In the rows, 128 means zero.
One turn or mirror swaps these rows in pairs. Which row does each one swap with?
The rows were stretched afterwards, more along some directions than others.
J_247: [139 145 112  88 113 117  99 156 126 146 132 126 145 130 141 119 170 135
 129 107 133 120 126 136 140 128]
J_531: [132  98 146  91 140 116 104 111 151 160 127  99 121 118 117 111 141 137
 138 134 111 104 122 132 163 123]
J_677: [163 170 126 181 114 142 105 111 102 139 119 132 170 154 139 122 125 135
 137 157 137 133  91 149 103  82]
J_509: [134 137 142 173 138 149 134 134 119 117 137 123 135 117  99 133 128 121
 139 130 129 145 145 118 120 130]
J_851: [143 137 121 102 123 119 112 168 125 147 136 118 159 125 137 120 158 133
 129 112 107 114 142 141 159 120]
J_106: [144 104 132 154 126 140  84 125  95 116 122  97 165 119 130 102 142 138
 135 142 133 118  94 126 132 103]
J_429: [148 156 125 185 119 136 123  95 121 133 118 143 148 160 133 118 114 120
 136 157 142 132 108 141  94 100]
J_686: [146 115 126 150 131 148  77 118  83 118 104  79 163 119 109 105 146 144
 136 131 147 124  98 139 132 102]
J_18: [125 132 122 137 110 133 152  94 146 147 102 141 121 142 138 112 108 116
 142 145 140 122 137 148 135 115]
J_420: [142 108 138 104 125 114 113 107 157 156 121 103 121 128 138 117 129 136
 137 146 108  94 124 141 174 115]
J_448: [146 171 110 110  99 137 103 153  95 112 132 128 134 105 156 163 108 150
 120 165 124 135 130 140 105  91]
J_842: [151 173 115  99 115 133 100 180  85 124 132 122 139  99 139 190 128 156
 127 116 119 157 155 131 102 122]
J_396: [138 113 133 101 125 124 106 104 151 167 111  95 133 135 124 119 136 146
 145 132 119 113 134 145 160 120]
J_552: [124 120 165  86 122  90 120 139 137 163 162 139 129 115 105 134 140  77
 126 123 100 101 135 134 124 140]
J_513: [135 151 136 171 136 139 125 150 111 125 138 123 135 113  91 138 136 131
 137 129 125 144 154 125 111 125]
J_272: [143 144 116 116 133 131 103 127 121 133 108 128 139 128 161 153 114 121
 154 128 129 132 139 115 118 133]
J_107: [126 137 122 132 110 136 145  88 144 139  97 142 129 138 134  92 110 117
 133 157 147 117 112 149 126 102]
J_373: [159 151 109 112 135 128  88 133 124 140 113 117 144 141 157 145 131 153
 136 134 117 127 140 127 127 115]
J_112: [113 129 135  67 121  85 108 148 142 150 162 155 115 107 127 141 142  89
 137 118 102 110 134 119 116 146]
J_22: [157 163 113 176 106 131 116 103 119 126 128 145 154 158 158 125 113 130
 137 175 131 116  98 143 103  79]
J_517: [143 137 130  89 130 111 109 164 129 157 127 120 146 127 129 113 172 126
 128 104 117 115 140 139 143 122]
J_892: [133 108 135  94 124 119 106 107 158 156 112 113 133 127 131 114 134 133
 145 132 118 105 120 135 151 128]
J_588: [144 111 129 161 127 144  88 110  82 107 114  87 163 115 112 105 133 140
 135 145 146 127  90 134 122 105]
J_449: [158 182 121 102 105 150 106 159  75 121 122 119 149 115 144 172 115 145
 117 149 123 151 127 146  97  89]
J_915: [130 143 127 170 133 139 122 129 130 108 123 102 116 115  99 131 126 139
 137 135 135 134 143 137 130 132]
J_311: [131 139 137 169 137 130 139 148 121 119 138 113 122 115 109 145 120 115
 136 135 113 128 164 126 128 126]
J_368: [140 144 107 104 123 103  92 160 143 146 143 126 134 122 144 112 170 129
 127 121 120 106 127 137 154 111]
J_837: [126 114 128  83 130 136 117 124 149 144 105 109 123 119 123 128 138 144
 147 106 122 122 139 129 153 153]
J_805: [135 130 146 171 142 150 128 132 127 117 135 116 138 122 103 122 127 117
 144 131 122 139 136 119 128 130]
J_267: [121 145 119 132 104 143 152  81 130 131  93 132 119 130 129 102  93 116
 135 160 143 119 114 151 132 106]
J_673: [114 119 144 154 137 133 147 102  91 104 105 122 117 117  91 109 109  99
 123 145 149 134 123 133  93 127]
J_411: [135 139 127 175  98 149 140 110 148 128 116 145 176 177 164 109 103 136
 139 143 127 143 105 144 113 121]
J_214: [110 102 156  91 136  92 129 135 158 155 166 154 119 124 109 113 155  84
 141 112 109 107 142 106 128 164]
J_341: [118 129 132 120 122 155 151 108 148 133  97 140 159 160 145  99  86 124
 140 140 111 143 141 121 111 132]
J_159: [133 148 109 106 108 132 103 149 124 137 126 130 160 115 145 106 143 115
 132 115 128 116 127 135 150 118]
J_796: [131 127 154 185 136 138 127 141 115 114 140 112 136 124  99 125 132 108
 146 119 118 134 162 114 122 137]
J_76: [137 137 145 179 144 141 131 127 102 112 128  97 129 113  92 133 122 117
 128 135 132 146 144 135 116 113]
J_512: [166 171 124 139 100 146  94 158  75 122 125 118 171 125 151 172 127 140
 137 139 131 151 128 142  86  88]
J_475: [131 129 152 191 146 148 131 129 108 126 127 112 140 126  88 131 125 114
 146 132 123 147 156 121 109 128]
J_918: [122 143 116 130 110 139 146 103 126 133 100 142 118 127 135 113 111 118
 134 144 146 123 117 149 127 109]
J_752: [143 156 120  99 145 128 114 137 118 136 113 136 133 124 148 149 115 131
 141 130 110 134 151 118 119 131]
J_760: [125 146 131 102 119 144 161 123 132 131 101 141 148 157 157 133  90 130
 120 142 115 153 148 130 103 125]
J_849: [149 171 117 116 100 140 105 154  78 118 128 102 147 106 143 173 106 148
 123 141 122 149 130 143 104  96]
J_362: [144 148 115 111 143 121 116 111 133 123 110 110 118 136 140 140 115 146
 135 136 122 128 142 130 126 127]
J_562: [137 153 107  97 121 141 107 147  99 139 117 113 151 111 113 112 150 134
 130 122 138 132 132 142 136 113]
J_865: [155 166 118 123 106 144  91 164  67 117 130 113 156 103 143 180 118 135
 127 144 115 144 133 138  99  89]
J_619: [146 104 126 157 125 144  87 113  93 114 114  95 165 123 126 102 141 136
 138 141 145 126  92 130 130 100]
J_328: [118 106 155 154 140 126 142  99  97 114 121 132 122 118  99 108 111  87
 128 150 145 124 120 129  98 118]
J_843: [124 121 137 159 136 130 142 109  85 102 111 126 122 114 101 119 110 101
 125 156 145 126 127 133  97 119]
J_710: [107 110 157  93 121 109 128 132 138 151 152 161 147 116 117 108 136  77
 153 107 107 121 123 107 108 152]
J_589: [135 135 151 168 151 146 132 124 115 120 120 101 138 124  87 122 128 118
 144 130 133 149 159 121 107 126]
J_624: [104 122 155  91 116 109 150 129 123 141 152 157 137 114 110 131 112  79
 140 115 107 130 133 125 104 155]
J_822: [164 158 133 182 126 139 101  98 108 150 110 105 162 157 122 108 132 131
 131 174 151 124  97 150 111  69]
J_650: [155 169 132 128 105 143  99 156  69 118 124  98 152 119 129 156 125 144
 121 134 127 149 142 141 101  95]
J_263: [161 170 117 130 110 153  98 159  66 122 114 104 161 120 151 173 120 157
 125 134 132 164 137 144  99  93]
J_227: [127 101 160  97 134  93 123 148 137 156 169 144 124 111 109 145 149  85
 144 108 104 113 139 123 129 156]
J_348: [159 177 121 102 111 144 102 165  77 125 125 110 142 109 131 185 127 156
 116 135 125 154 140 143 102 103]
J_625: [124 144 122 106 119 143 141 127 145 134 107 141 154 156 155 123  98 139
 131 146 105 139 150 127 115 133]
J_115: [128 126 144 134 114 136 153  92 142 146 120 141 128 139 123  92 117 119
 125 162 142 118 109 145 125  99]
J_276: [135 122 139 181 108 154 132 111 148 135 119 132 188 176 150 106 117 131
 146 135 118 139 105 130 121 121]
J_992: [122 111 147 149 141 128 140  99  93 114 108 117 118 121  85 113 119  97
 126 149 146 130 126 134  98 121]
J_266: [148 132 135 165 100 147 132 117 144 140 110 134 181 182 160 113 110 135
 139 137 118 136 107 148 114 111]

Swapped with J_752: J_677
Swapped with J_588: J_843
Swapped with J_624: J_851
Swapped with J_710: J_517
Swapped with J_396: J_18
Swapped with J_822: J_272

